Each row is where one point has got to under a steady rotation. How many ticks took it there?
The counts run from 0 to 542.
[  2   0  -5   2  -7  -4  14   4  -2  11   1 -11   0  -4   3   1   9 -10
  -5   9   6  10  -4  -1  -4   8  -4  -7   8   0  -9   9  12  -4  -3  -2
 -12  -5 -11   2  -3   0   7   7   5   7  -1   4  -2   8   7   2   1   8
  -1  -2  13  -3  11  -7   7   4   2 -13   1   8 -13  -3   1  -4   5   7
   5]	493
[  5  -2  -7 -12  -1 -14  -2   3   5  10  -2 -16  -2   1  -2   2   7   5
   4   8   4   1   1  -5   3  -7  -4  -6  11  -3  -3   3   2  -4 -10   7
  -9  -9  -1  -1   1  -5 -11  -5  12  10   6  -1 -12   8  -6   4  -1   9
   7  -1   9  -3   5  -4  -3   3  -8   2  -4  -1  -2   3  -7  -6  11   6
   8]	542
[ 11   7  -2  -7   0  -5  -1   1  -5  -3   0 -15   1   2  -1  -6   0  -8
 -12   4  -4  -9   1  -6 -18   0 -10   0   2   4  -3   0  10   3   0   3
   3  -2   8   1  -9   5   5  -1  -5 -15   0   0  -9   9  -1   3  12   5
  -2  -5   6  -3  -9   4  11   5   0  -5   8  -5   3  -3   2  -1  12 -12
  -1]	362
[  4   0   0   0  10  -2  13  -2   0  -8  -9 -10  -4   0  -1  -2   1   1
  -6  -2 -11  -3  -2  -7   1 -12   1   1  -6   9  -2   2  -4  -4  -2   0
  -3   8  -3  -4   7   7  -4 -10  -6 -20  -2 -12  -2  -5   0  11  -2  -8
   4  -8 -11  -2  -2   0  14  -5   6  15   0   4  11 -10   5  -5   4   7
   1]	396
[ -5   1   3   2   2  -3  13  -5  -4   7  -4   1   2  11   1   6   7  -2
   3   6   0   3 -11   2   3   8   2  -8   8   7  -5  -1   8   1  -3   4
 -18  -3  -9  -1   4   2  -2  -2  -3  -3  -5  -4   5  -1  -5  15  -4  -4
   4   2   3  -2  15  -4   7  10   7   7  -7   6  -1  -3   3 -11   2  20
   3]	70
[ -2  -7  -2   3   4   2   8  -3   0  -7   0   3  -4   1  13   7   3   8
  -3  -3  -5   3  -7  -5   0  -1   8   3  -1   1   0   1  -5  -7  -8  12
  -7   2  -3   5  15  -2 -13   1  -1   0   6  -8   1  -4   7  12  -4   0
  -4  -3   0 -13   9   1   6  -4  -6  22  -8  10  11  -7   1 -13  -7   9
   5]	382
[ -1  -6   2  -2   0   4   3  -6 -10 -10  -6   4  -6   0   6  -5 -10  -5
  -5  -5 -12 -11  -4  -2  -4   8   2   3  -9   3   2   7  -3   7  -5  -2
  -1   6   6   6  -6  -1  10   3 -10 -11 -13  -5   8   0   5   1  -2  -1
  -6   0  -1   1 -11   6  17  -1 -10  12  -1   2  16   1  -4  -5   4  -6
  -9]	262
[  1  -5  -3  -6  -2 -10   8   1  10   9  -9   0  -2   2   3   7   6   2
  -6  -6   4   2   0   1  11   4   1  -3   2   6   3   8  -4  -7  -5  10
 -16 -10 -13   0   6   3  -5  -2   3   7   0   2  -3   0   0  10   0 -10
  10   6   2  -3   0  -7   7   3   6   4   1  14  -5  -4   0  -6  -1  15
  11]	368
[  3  -8  -6  -1  -6  -9   8   0   0  -1  -5 -21 -10  -7   1   4   6  -2
  -5   6  -3   7   0 -11   5  -8  -1   3   0   6   0   7  -2 -10 -10  -7
  -2   8  -3   7  -5 -10  -4   0   6 -11  10   1  -6   4   6  -9  -3   9
  -2 -10   1  -4   0   4  13  -4  -5   6  -6   4   2  -4  -9  -2   8   3
   5]	393
[ -1   3  -6   3  -9   1  15   1   2   2  -4 -19  -1 -11  -2 -12   0 -11
   4  -6  -8   1   6  -5   0   2  -4 -10   7   5  -1   2  11   7  -1 -12
   4  -1  -5   3  -5  -1  17   0   8  -2   0   7  -9   5  -6 -10  -8  10
   7  -2  -6   9  11   3   6  -2  -2   2  -4   5   0 -10  -2   9  10  10
   2]	479
[ -3   0  -5   6 -13   4   5  -6  -7   3   0  -6  -6  -3   7  -7   3  -2
   3   0  -7   3   0  -3  -5  14   2 -10  11  -4  -5   3  12  11  -7   0
  -4  -9   0  13  -4 -10  14  11   1  10   2  -1   1   9  -5  -1  -3  13
  -8   3  12  -1   9   5  -6   8 -13   3 -10   8   6   4  -6   6   2   4
  -1]	253
[ -2   2 -10   3   2   5  20  -3  -1  -3  -4 -10   3  -3   8  -3   1  -5
  -5  -4 -10   2   2   0  -4   2   2  -1  -5  10  -1   2   1   3   5   1
  -6   1 -19   4   9   4   9  -4  -2 -11   1   4   3  -6   2  16  -2  -4
   5   2 -10   1   9  -5   8  -6   7  -1   3  15   3  -9   4  -4   2  11
   2]	444
[ -4  -4  -4   1  -6   6   3  -6   1  -1   1   4  -2  -2   1  -7  -3  -4
   6  -6 -10  -2  -7  -2  -4  19   6  -7   7  -9  -4   0  11  19  -4   8
  -5 -14   1   8   1   0   7   7   4  15  -4   2   3   6  -2   2  -4   9
  -4   6  12  -4   0  -4  -8   7 -14   6  -3  10   9   2  -1   4   2   2
  -3]	252
[ -4  -3  -9   0  -6  -6  10  -8   1   2  -9  -9  -4  -4  13  -2   3   6
  -1   0   5   0   2  -3   1  -5   5  -7   0   1   9   0  -3  -1  -7  10
  -7  -1  -8   8   6  -9  -3  -1  -5   2   0 -10   5  -7  -5  15  -4  -1
   3   0  -6   0   7  12   4   5 -13  12 -15  10   7   7  -6 -11   6   7
   2]	292
[ 14  -2 -13 -12  -3 -12   0   5   4   2  -3 -17  -1  -4  13  -3   8   0
 -12   2   6  -1   7  -3  -9  -4  -8  -1   3   2   6   7   1  -9  -2  15
  -4 -13  -5   8   2  -3   1   3   0   5   3   0 -12   3   5   8   6   6
   6   0   3  -2  -5  -1   7  -3  -9  -4   4   6  -1  -2  -1 -12   5  -4
  12]	454
[ -3   1   5 -10   0  -7   1  -2   1   9  -7  12   1   6  -3   6  -3  -5
 -13   4   1  -7  -3   0   7  13  -1  -2  -4   4  -5   9   1   2  -3   2
 -16  -2  -1  -3 -15   2   6   2  -8 -13 -12  -2   8   7  -9   9   2  -8
   4   7   4   6  -8   1  12  19   3   5   1   1  -6   1  -4  -9   4   5
  -4]	24
[  6   3   2  -5   1  -3  -2  -5  -6  -2  -7  -2   0   9  -3  -6  -1   0
  -4   2  -2 -13  -6  -2   0   2   7  -7  10   8   2   0   1  -2  -5   1
  -2  14  21   3 -12   2  -1  -9  -4  -9  -4  -2  -9  10 -11  -5  -1  -6
   4  -4  -1  -1   5   3   6   4 -14  13  -7  -5   5  -2  -3  -6   5 -13
   5]	423
[  9  -2 -12  -7  -2  -8   4   6   5   1   6 -23  -3  -8  -4  -4   4  -5
  -6   1  -5   2   3  -9  -8  -1  -7  -4  -1  -9  -4   3   7  -3  -1   2
   1 -15  -2  -4   2   1   2   5  11  -1   4   5 -12   5   7  -4   3  14
  -3   0   7   1 -11  -8   4  -3  -2  -6  10   5  -6  -3  -4   0   9  -3
   5]	316
[ -3  -6 -12   7  -7   3   7  -2   5  -2   8  -7  -4 -14  -3  -7  -4  -7
   3  -6 -13  -1   1 -14  -7   5   3  -5  -2  -8  -9   0  14  10  -4   1
   6 -11  -9   0  10  -6   5   5  10   5   1  -2   3   8   3  -4  -7  16
  -8   3   5   3   1  -1   1   0  -4   2   1   7   5  -8  -5   7   3   7
  -8]	178
[ -2  -6   5  -1  -2   0   0  -2  -2   2   1  -6  -3  -2 -15   3  -9  -5
   6   2 -16   0  -7 -10  -3   9  -1  -1  -2  -5 -15  -1  13  16  -8  -8
   2  -9  -6  -6  -6  -5   8   7   6  -6  -3   4   2   5  -4   0  -1  12
  -6   5  12   1  -9  -1   2   6  -3   4   7   1   0  -4  -5   8  10   8
 -10]	13
[  5  -1  -6   1   2  -6   7  -6   0  -6   1 -11   1   2   4 -12   9   4
 -10   0  -5  -2   0  -8   1  -5   0  -1   7   8   4  -3   0  -9  -7  -1
   4  12   9   6   0   2  -5  -5   1 -12   5  -6 -15   9  -1 -10  -1  -4
  -1 -14  -8  -4   7   5  10  -6  -4  13  -4  -1   9 -10   4  -4   4  -3
   6]	258
[  4  -5  -5  -6   2  -3  14   0   2  -1   0   7   2   5   7  10   4  -5
 -16   7   0   3  -6  -4   1   1   2   6  -8   8  -4  10  -5 -13   0   3
 -11  -1 -12  -4   7   3  -8   2  -2 -13  -5  -1   4   1   7  11   4  -6
  -1  -2  -1  -6  -5  -8  16   1  12   0   8   8  -3  -6   8 -14  -4  10
   1]	233
[ -4   0 -13   1  -2  -5  11   3  12   3  -1   9   4   2   7  -4   5  -4
  -6  -6   1   0  -4  -1  14   1   8  -2   8   8   5   4   0  -8  -6   9
 -16  -3  -4   2   7   5  -4  -6   3   8  -1  -6   0   4  -2  -1  -6  -2
   5   6  -9   3  16   4   6   3  -9  16  -7  12  -6  -7   4 -10  -7  14
   9]	294
[ -6   1   1   5   2   5   5  -8   3  -3  -1   7   4   4  -8 -17  -3  -9
   2 -10 -13 -10  -6  -6   0  10   8  -9   5   2  -5  -6  12  20   0   2
   4   0   3  -3  -3   6   9  -7  -3  -4 -11   2   4   8 -13  -8  -5  -3
  -4   5  -2   6   1   0   0   9  -7   9  -1   2  10  -7   2   4   5   5
  -9]	387
[  5  -3   9  -8  11  -7  -1  -3  -2  -1  -1 -15  -2   4 -19   0  -4   0
   6  11 -12  -1 -11  -9   0  -7  -3  -5   2  -1 -11  -3  11   7  -4   0
   3  -3   3  -6  -3   1  -2  -5   0 -17  -3  -5  -6   6 -12   4   3   9
   2   0   8  -2  -7  -2   7   7   8   6   4  -8   2  -5  -6  -1  14  -3
  -8]	61
[  0   7   1  -1   1  -3   8  -2  -2   7  -2   6   7   7  -1  -7  -2 -10
 -15  -6  -5  -7  -2   1  -7  10  -1  -4   2  11  -2   3  10   6   2   5
  -4  -1  -3  -1  -9   8  14  -1 -10 -15 -13   4  -2   7  -3   8   6  -8
   4   2  -1   5   2  -2   9  11   9  -5   4  -1  -7  -3  10  -5   1   3
   0]	536
[ -9  -4  -5   7  -7   3   5  -7  -5  -2   3   9  -5  -5   6  -5  -8  -5
 -10  -3 -14  -7  -3  -8  -4  11   4   6  -5  -2  -5   4   5   8  -9  -4
   3  -1   0   5  -5  -3   8   8  -5 -12 -11  -4  11   5   0   2  -6   7
 -11   4   5   6  -3  12  10  11  -4   9  -3   4  10   1  -2   1   0   2
 -11]	475
[  0  -4   0  -9   2  -7  -1   2  -1   2  -7  -6  -4  13   1   3   9  -3
  -4   8   7  -4 -11   1   7  -4   3  -8  14  11  -1   5   2 -16  -8   1
 -12   7  13   1  -2   0  -7 -10   3   0   1  -1  -9   8  -1  -5   2   4
  10  -3   3  -6   8   3   7   3  -9   7  -4  -5  -1  -2   3 -12   5  -4
   8]	33
[  0  -7 -10   4  -3   2   0  -3   6  -2   6   8   1  -8   0  -9   0  -4
  -5 -11 -16  -5   1 -15   2   8  -1   0  -6  -5  -7  -2   7   8  -6  -2
   2 -18  -4   0   0  -1   7   9   7   4  -1   4  -1   8   3 -10  -2  11
 -15   3   2  12  -8   1   0  -1  -6   4   4  10   3  -7  -4   7   1   6
  -3]	177
[  5  -2 -13  -6   2  -6   5   3   3   3  11 -14   2  -1   1  -4   9  -1
   2   1   2   5  -5  -1  -8  -4  -4 -10  15  -9  -7   0  15  -2   1  14
  -3 -13  -4   2  12   0  -5  -2  12  14   9  -3  -8   9   3   4   0  12
   4   0   8  -9  10  -5  -1   0  -3   0  -1   5  -3  -2   3  -8  11   1
   5]	30
[  5   0   0  -5  -2  -2   1  -1  -2   1   4   0   7   7  -5   0  -3 -11
  -4  -4  -4  -7 -10  -2  -7  16  -1 -11   5  -6 -13   2  14  11   5  11
  -9 -19   0  -5  -2   2   7   5  -1   5  -5   4   0  10   1   7   7   3
   1   6  11   4 -10  -8  -4   9   3  -3   8   1   0  -5   7   0   3  -5
  -2]	538
[  5   2   4  -5   2  -7   3  -8  -5   2 -11   7   5  11   3   0   6  -1
 -15   1  -1  -8  -2   1  -5  10  -1   0  -3  12   0   5   0   4  -3   6
 -10  -1  -6   4  -9   5   0   1 -14 -20 -11  -1   3   2  -7  16   3 -17
   5  -1  -1   0  -5  -5   5   5   8   2   4   1   2  -6   6  -6  -1   3
   2]	323
[ 11   4  -2  -1   0  -9  -9  -2   0   1   3   4   4   5  -4  -9   5   2
 -14   1  -7 -10  -3 -12   3   2  -2  -3   9   5  -1  -1   5  -2 -13   0
   3  -1  16  -1 -10  -2  -3  -7   1  -7  -1  -3 -12  17 -10 -16   0  -3
  -4  -3   3   5  -2   4   3   7  -7  16   1  -9  -3  -3   3  -1   3  -7
   1]	211
